In the data rows, the value 128 means zero.
Here is a table of points, one per row:
[143 160 182 141 160  95 121 118 147 156 171 137 144 113 106 142 139 121
 101 120 142 105  86 115 114 147 117 119  85 103  78 175 109 144 113  86
 112  87 121 117 134 109 105 118 110 105 108 118 182 153 159 159 118 142
 112 102]
[100 151 174 145 162 159 178 116 106 120  92 112 114 130  92 128 113 122
 120 135 109 107 126 128 142 152 147 128 110 156 121 133 172 187 153 139
 125 166 108 138 154 134 118  93 108 123 111 119 103  94  81 111 130 137
 124 127]
[113 150 135 122  97 110 137 152 129 183 140 115 114 121  96  82 161 121
 178 136 127 126 135 152 126 154  94 150  96  90 113 125 150 111 101 136
 113 135 120 148 115 121 141 139  95  89 106 118 141 148 117 155 150 155
 131 173]
[125 151 128 109 117 151 141 138 133 143 115 107 122 121 180 177 146 125
 138 111  68 129 119 145 118 122 124 135 129 130  90 148 145 159 125 114
 153 170 125 102  99 130 104 156 123 152 167 137 129 148 176 171 139 107
 100 141]
[102 146 103 142 130 148 152 101 140  89  93  82 117 145 108  78 111  91
 141 102 121 116 101 114 129 106 128 130 136 131 156 150  82 121 147 135
 129  73  93  98 149 133 117 115 133 127 160 134 142 180 138 138 110  86
  75 100]
[146 136  96  68 140 119 154 116 145 146 138 158 128 149 120 153 150 153
 134 146 135 109 127 125 126 135 138 140 113 118 124 135  95 179 128 186
 115 131 102 100 111 156 178 190 135 117 128 113 143 104 161 132 129 133
 140 128]
[115 130 120 163 148 143 101 120 139 175 140  99 110 118 113 120 135 152
 126 149 154 152 146 112  96 127 130  93  94  85  96  84 133 126 137 143
 147 126 141  90 105 116 169 107 134 122 131 113 105 114 145 159 149  99
 109 106]
[166 130 150 138 134 128 165 158 147 107 128 139  97 116 145 134 114 120
  86 141  87 133  87 134 144 151 148  82 102  96 155 106 127  88  84 136
 130 138 124 128 114 143 112  76 123 146 159 113 104  62 101 111 170 142
 145 126]
[115 109  96 159 104  96  97 101  91  95  73 142 109 121 100 127 183 146
 144  93 128 129 131 152 108 162 106 138 106  92 136 129  98 135 148 115
 122 159 171 146 126 122 143 115 113 123 146 126 126 136  96 159 127 105
 110 109]
[171 160 103 124  98 112  90 137 142  96 117 128 175 115 105  87 126 160
 139 170 158 132 106 150 117 101  84 107 125 120 141 134 168 163 137 121
 113 117  87 116 126 121  93 117 138 150 110 114 105 121 117  99 107 106
 118 115]
[154 125 123 121 144 159 136 109 145 149 132 129  90 127 159  86  98  87
 119 103 155 110 134 156 155 144 157 154 126 112 133 117 152 157 152 120
 130 139 180 157 150 118 138 153 165 176 162 147 119 113 121 101  93 111
 135 129]
[101 112 110 121 104 149 150 151 152 124 141 127 185 158 164 107 132 111
 150 106 125 148 128 111 112 127 167 134 181 138 111 144 163 176 135 154
 130 146 146 190 181 182 119 114 108 103 100  99 120 120 145 137 111 115
 124 126]
[117 122 110  63 138 117 119 142 166 122  99 118 130  86  96 103 108 110
 110 108 176 145 113 141 101 139 126 136 134 125  90 115  94 120  94 133
 112 121 116 110 125 116  92 118  78 109 124 175 161  86 139 112 141 166
 150  77]
[111 105 137 112 106 153 151 108 101  76 114 113 135 129 168 125 148 183
 143 136 164 144 120 106 139 171 184 161 131 141 158 159 142 129 135 121
 116 115  93 110  70 115 118 142 116  98  97 136 111 129 129 121 110 100
 134 101]
[133 162 169 152 123 113 119 124 108 129 154 159 141 109  96 109 113 149
 145 117 133 185 131 142 141 147 146 165 166 122  76 129  92 131 144 119
 130  99 101 102 163 181 164 186 143 174 144 133  92 113 116 148 168 155
 148 128]
[106  96 125 183 128 142  90 101  99 134 131 167 142 154 112 114 113  90
  73 153 154  99  93 156 138 110 132 124 151 120 161  93 146 121  96 109
 145 139 141  98  89 103  91 128 135 126  97 119 155 156 137 166 155 162
 186 120]
[146 100 125 128  86 121 119 174 139 153 116 103 149 147  82 100 124 104
  93  91  81 116 152 124 121 138 143 127 115 125  90 101  78 101 110 123
 125 143 126 102  92 119 144 143 154 128 111 100 153 143 101  99 113  91
 157 123]
[123  82 118 110 150 101 101 136 114 155 164 175 150 162 120 154 135 107
 156 151 164 128 111 132 109 128 110 120 131 135 141 159 151 146 118  99
 141 144 121  93  88 145 121 123 110 136 173 138 167 113 106 104 113 132
 136 112]
[137 192 147 148  81 122 110  61  97  87 136 148 125 116 144 123 123 140
 120 113 125  98 130  97 113 129 166 120 148 122 155  73 112 110 122 118
 129 141  95 153 101 114 101 107 179 156 159 155 130 130 117 106  86 138
 136 173]
[ 93 110 107  94 158 116 111 119 106 137  99 111 128 130 159 115  83 109
 149 136 104 141 145 138 201 171 172 111 158 141 132 148 134  85 123 121
 134 144 114  98 121 152 154 115 101 129 114 113 109 167 177 140  88 187
 109 145]
[171 164 161 149 162 149 126 145 105 108 113 130 179 147 153 105 106 105
 164 149 141 172 172 146 116 148 118 113 107 114 165 187 132 119 116 137
 167 150 162 126 160 134 167 168 154 105 117 130 148 125 130 141 158 157
 135 160]
[128 152 135 129 125 128 135  78 149  93 147 119 125 127 128 173 147  85
 108  82 141 154 164 133  82  90 139 158 121  88 132 155 149 130 134 123
 150 118 111 102 122 139 142 127 126 117 112 123  69 153 101 101 134 122
 128 107]
[103  97 111  90 132 100 104 104  96 129 141  87 140 101  81 113 123 117
  83 135 138 133 136 123 130 129 118  94 107 133 150 113 124 118 102  99
 126 117 138 154 127 149 109 162 141 159 125 124 125  96 115 130 122  98
 123 138]
[116 141 121 141 117 145 155 152 136 133 128 124 155 173 143 174 153 148
 134  94 136 145 176 169 179 130 107  97 148 152 133 164 143 157 134 118
  84  89 136 120 115  87 128 144 150 169 181 163 122 124 113 129 127 147
 137 157]
[ 98 111 177 156 146  94 140 172 132 124  96  88 106 144 160 133 123 154
 139 151 136 132 133 126 103  94 126 129 136  95 138  86 138 115 150 139
 129 115 107 143 137 130 108 162 110 142 132 138 152  93 136 105 134 162
 156  93]
[124 111 110 107 126 156 150 109 125 153 167 161 118 132 108 121  93 151
 124 182 127 178 161 163 142 111 131 120 115 120 138 150 130 101 102 119
 117 156 143 178 125 113  93 102 128 151 149 141 143 149 145 126 158 132
 142  77]
[145 124 139 147 166 133 139 137 161 156 138 109  69  98 139 127 106 140
 126 149 130 205 135 133 108 133 101 137 153 169 132 153 126 140 118 157
 138 118 125 122 123 129 100 127 109 124 104 140 155 147 116 108  61 111
 121 163]
[198 161 126 124 134 128 133 141 115 100 119 118 104 111  99 128 147 144
 115  95 129 125 132  85 120 104 144 131 147 126 141 120 170 167 160 117
 103 138 164 141 104 137 131 117 110 109 128 156 185 181 143 138 173 133
 143 159]
[ 86 103  96 129  92 110 106 147 103 101 137 151  99  94  79 143 138 148
 112 105 107 103 125 137 149 165 146 158 112 125 133 158 161 141 140 183
 186 115 145 109 138  98 129 143 168 142 137 128 135 124 140 121 126 133
  95 105]
[ 93 135 130 129 124 140 152 152 113 100 103 173 157 128 178 160 144 122
 149 155 106 103 110 106  98  97 143 123  98 114 102 108 117 134 131 131
  80 110 150 130 133 135 136 126 142 178 108 136 113 170 112 107 115 142
  92 130]
[124 112  82 121 134 117 101  66 111  94 146 142 163 192 155 120  94 150
 127 111  97  89  85 105 130 133 102 135 115 119  86 105 119 117  84 100
 121 115 137 123 169 141 140 127  98 101 116 156 168 115 111  88 142 130
 128 125]
[135 150 161 165 119 111  84 122 108 110 112  99 107 122 157 143  81 107
 114 177 145 123 126 148 181 107 115 116 126 133 104 116 118 130 155 174
 129 170 154 171 106 122 136 112 108 112 118 109 143 132 170  82 120 105
 138 150]
[143  95  93 123  70 107 111 138 139 122  99 107 104 140 128 144 114 123
 111 147 130  97 128  78  98 112 120 159 115 149 129 131 139 142 147 123
 124 130 118 169 148 135 136  89 164 114 153 161  85 144 108 162 156 139
 167 180]
[139 107 166  87  88 110 138 122 104 147 118 135  75 126 129 156 162 159
 146 164 121 126 160 147 164  72 123  70 116 115 117 100 144 101 135 131
 143 115 130 141 173 157 167  95 143 102 127 136 139 135  96 121  79 126
 136 141]
[138 129 154 107  93  54 101 105 131 144 136 104 141 136 154 119 177 113
 138 146 129 133 152 142 127 157 144 172 165 207 157 105 111 135 120 130
 120 131 154 118 149 120 131  96 121 139 120 121 133 149 132 165 167 131
 126 103]
[149 125 140 146 197 157 145 144 118 129 107 135 142 143 126 149 148 148
 170 128 142 143 146 100 115 147 135 185 148 140 100 139 110  81  66 125
 135 125 122 129 161 127 120 139 130 152 150  93  91 156 190 139  97 101
 139 164]
[116 140 128 123  95 141 142 145 128 156 111 125 103 128 132 139 120 107
 142 121 154 140 106  56 105  90 110 115 172 158 133 175 133  95  95 102
 126 145 136 134 123 101 156 160 151 137 122  85 117 102 142 158 153 134
 103 127]
[120 121  98  94 106 118 157 143 107 109 136 162 160 138 140 147 121 102
  75  71  91 162 120 127  83 138 108 131 118 133 149 150 122 121 166 142
 146 124 135 139 156  89 144 135 103 114 119 119 108 156 141 119  99 119
 127 142]
[117 129 173 142 128 113 126 142 179 154 161 165 116 131 147 102  79 148
 131  95 109  89 118 102 157  99 124  78 103 156 188 145 132 123 106 114
 103 158 127 121 135 167 138 132 128 134 119 165  99 118 160  99 115  93
 126 107]
[130 154  97 124 120 159 112 140 117 140 129 112 138 107 150 140 174 158
 112  99 115 109 134  97 133  87 130 155 145 134 133 133  97 111 136 121
 130 133 168 123 130 110 101  75  91 106 130  88  88  75  97 117 134 163
 123 159]
[135 115 134 140 140 127 120 150 108 168 133 174 146 160 142 124 118  95
  91 142 145 150 181 134 147 127 111 144 129 120 101  75 148 129 172 130
 103  71  81 142 132 142 116 120 128 106 130 120 146  98 117 146 131  86
  61 122]
[154 142 102 116 115 136 154 146 141 101 153 117  99 108 100 148 122 104
 166 137 175 110 123 128 135 137 121 108 130 149 125  81  67 119 142 129
 155 134 146 122 119  95 100 140 122 103  84 129  82 123 119 156 142 107
 107 126]
[119 112  94 160 143 182 133 143 156 126 149 107 103  81 122 163 153 141
  91 135 116  88  91 171 138 155 122 135 129 152 153 103 125 111 111  77
 105 111 109 150 149 173 170 145 155 114 117 129 165 126 120  92 132 132
 154 124]
[156 137 152 142 160 158 107 116 103 141 139 126 131 100 108 109 116 123
 159 126  61  89 124 132  89 107 103 124 151 141 150 141 147 122 150 129
 102  76 115 124 110  95 134 126 109 102 127 137 124 120 126 129 119 114
 135 108]
[131 112 130 121 168 147 127 129 183 168 146 135 168 134 139 133 145 148
 124 147 134  95  72 125 170 141 106 106 134 123 133 110 123 100 174 194
 174 160 121 147 120 132 130 134 129 136 139 164 145 140 114 149 130 141
 115 111]
[104  79 119 136 180 114 149 117 174 106 130 115 132 118 127 108 130 146
 173 131 121 143 156 144 136 118 122 120 112 121 111 127 120 139 141 118
 142 131 128 117 107 102 103 130 172 131 117  76 114 109 118 131 156 158
 150 150]
Along one direction, these points spread out more than along any other. Take the direction at right angles to it along which they spread out most. Go by this last direction. For each point below, how far along it does it lie, from 0 to 99? The average is 50, and the first point in the table lies past the average. One standard deviation of the points above along it is 16.
[131 112 130 121 168 147 127 129 183 168 146 135 168 134 139 133 145 148
 124 147 134  95  72 125 170 141 106 106 134 123 133 110 123 100 174 194
 174 160 121 147 120 132 130 134 129 136 139 164 145 140 114 149 130 141
 115 111] 71
[139 107 166  87  88 110 138 122 104 147 118 135  75 126 129 156 162 159
 146 164 121 126 160 147 164  72 123  70 116 115 117 100 144 101 135 131
 143 115 130 141 173 157 167  95 143 102 127 136 139 135  96 121  79 126
 136 141] 46
[106  96 125 183 128 142  90 101  99 134 131 167 142 154 112 114 113  90
  73 153 154  99  93 156 138 110 132 124 151 120 161  93 146 121  96 109
 145 139 141  98  89 103  91 128 135 126  97 119 155 156 137 166 155 162
 186 120] 55
[111 105 137 112 106 153 151 108 101  76 114 113 135 129 168 125 148 183
 143 136 164 144 120 106 139 171 184 161 131 141 158 159 142 129 135 121
 116 115  93 110  70 115 118 142 116  98  97 136 111 129 129 121 110 100
 134 101] 39
[124 112  82 121 134 117 101  66 111  94 146 142 163 192 155 120  94 150
 127 111  97  89  85 105 130 133 102 135 115 119  86 105 119 117  84 100
 121 115 137 123 169 141 140 127  98 101 116 156 168 115 111  88 142 130
 128 125] 41
[103  97 111  90 132 100 104 104  96 129 141  87 140 101  81 113 123 117
  83 135 138 133 136 123 130 129 118  94 107 133 150 113 124 118 102  99
 126 117 138 154 127 149 109 162 141 159 125 124 125  96 115 130 122  98
 123 138] 47
[117 122 110  63 138 117 119 142 166 122  99 118 130  86  96 103 108 110
 110 108 176 145 113 141 101 139 126 136 134 125  90 115  94 120  94 133
 112 121 116 110 125 116  92 118  78 109 124 175 161  86 139 112 141 166
 150  77] 65
[125 151 128 109 117 151 141 138 133 143 115 107 122 121 180 177 146 125
 138 111  68 129 119 145 118 122 124 135 129 130  90 148 145 159 125 114
 153 170 125 102  99 130 104 156 123 152 167 137 129 148 176 171 139 107
 100 141] 51
[156 137 152 142 160 158 107 116 103 141 139 126 131 100 108 109 116 123
 159 126  61  89 124 132  89 107 103 124 151 141 150 141 147 122 150 129
 102  76 115 124 110  95 134 126 109 102 127 137 124 120 126 129 119 114
 135 108] 47
[149 125 140 146 197 157 145 144 118 129 107 135 142 143 126 149 148 148
 170 128 142 143 146 100 115 147 135 185 148 140 100 139 110  81  66 125
 135 125 122 129 161 127 120 139 130 152 150  93  91 156 190 139  97 101
 139 164] 66
[133 162 169 152 123 113 119 124 108 129 154 159 141 109  96 109 113 149
 145 117 133 185 131 142 141 147 146 165 166 122  76 129  92 131 144 119
 130  99 101 102 163 181 164 186 143 174 144 133  92 113 116 148 168 155
 148 128] 67
[104  79 119 136 180 114 149 117 174 106 130 115 132 118 127 108 130 146
 173 131 121 143 156 144 136 118 122 120 112 121 111 127 120 139 141 118
 142 131 128 117 107 102 103 130 172 131 117  76 114 109 118 131 156 158
 150 150] 64
[116 140 128 123  95 141 142 145 128 156 111 125 103 128 132 139 120 107
 142 121 154 140 106  56 105  90 110 115 172 158 133 175 133  95  95 102
 126 145 136 134 123 101 156 160 151 137 122  85 117 102 142 158 153 134
 103 127] 50
[138 129 154 107  93  54 101 105 131 144 136 104 141 136 154 119 177 113
 138 146 129 133 152 142 127 157 144 172 165 207 157 105 111 135 120 130
 120 131 154 118 149 120 131  96 121 139 120 121 133 149 132 165 167 131
 126 103] 44
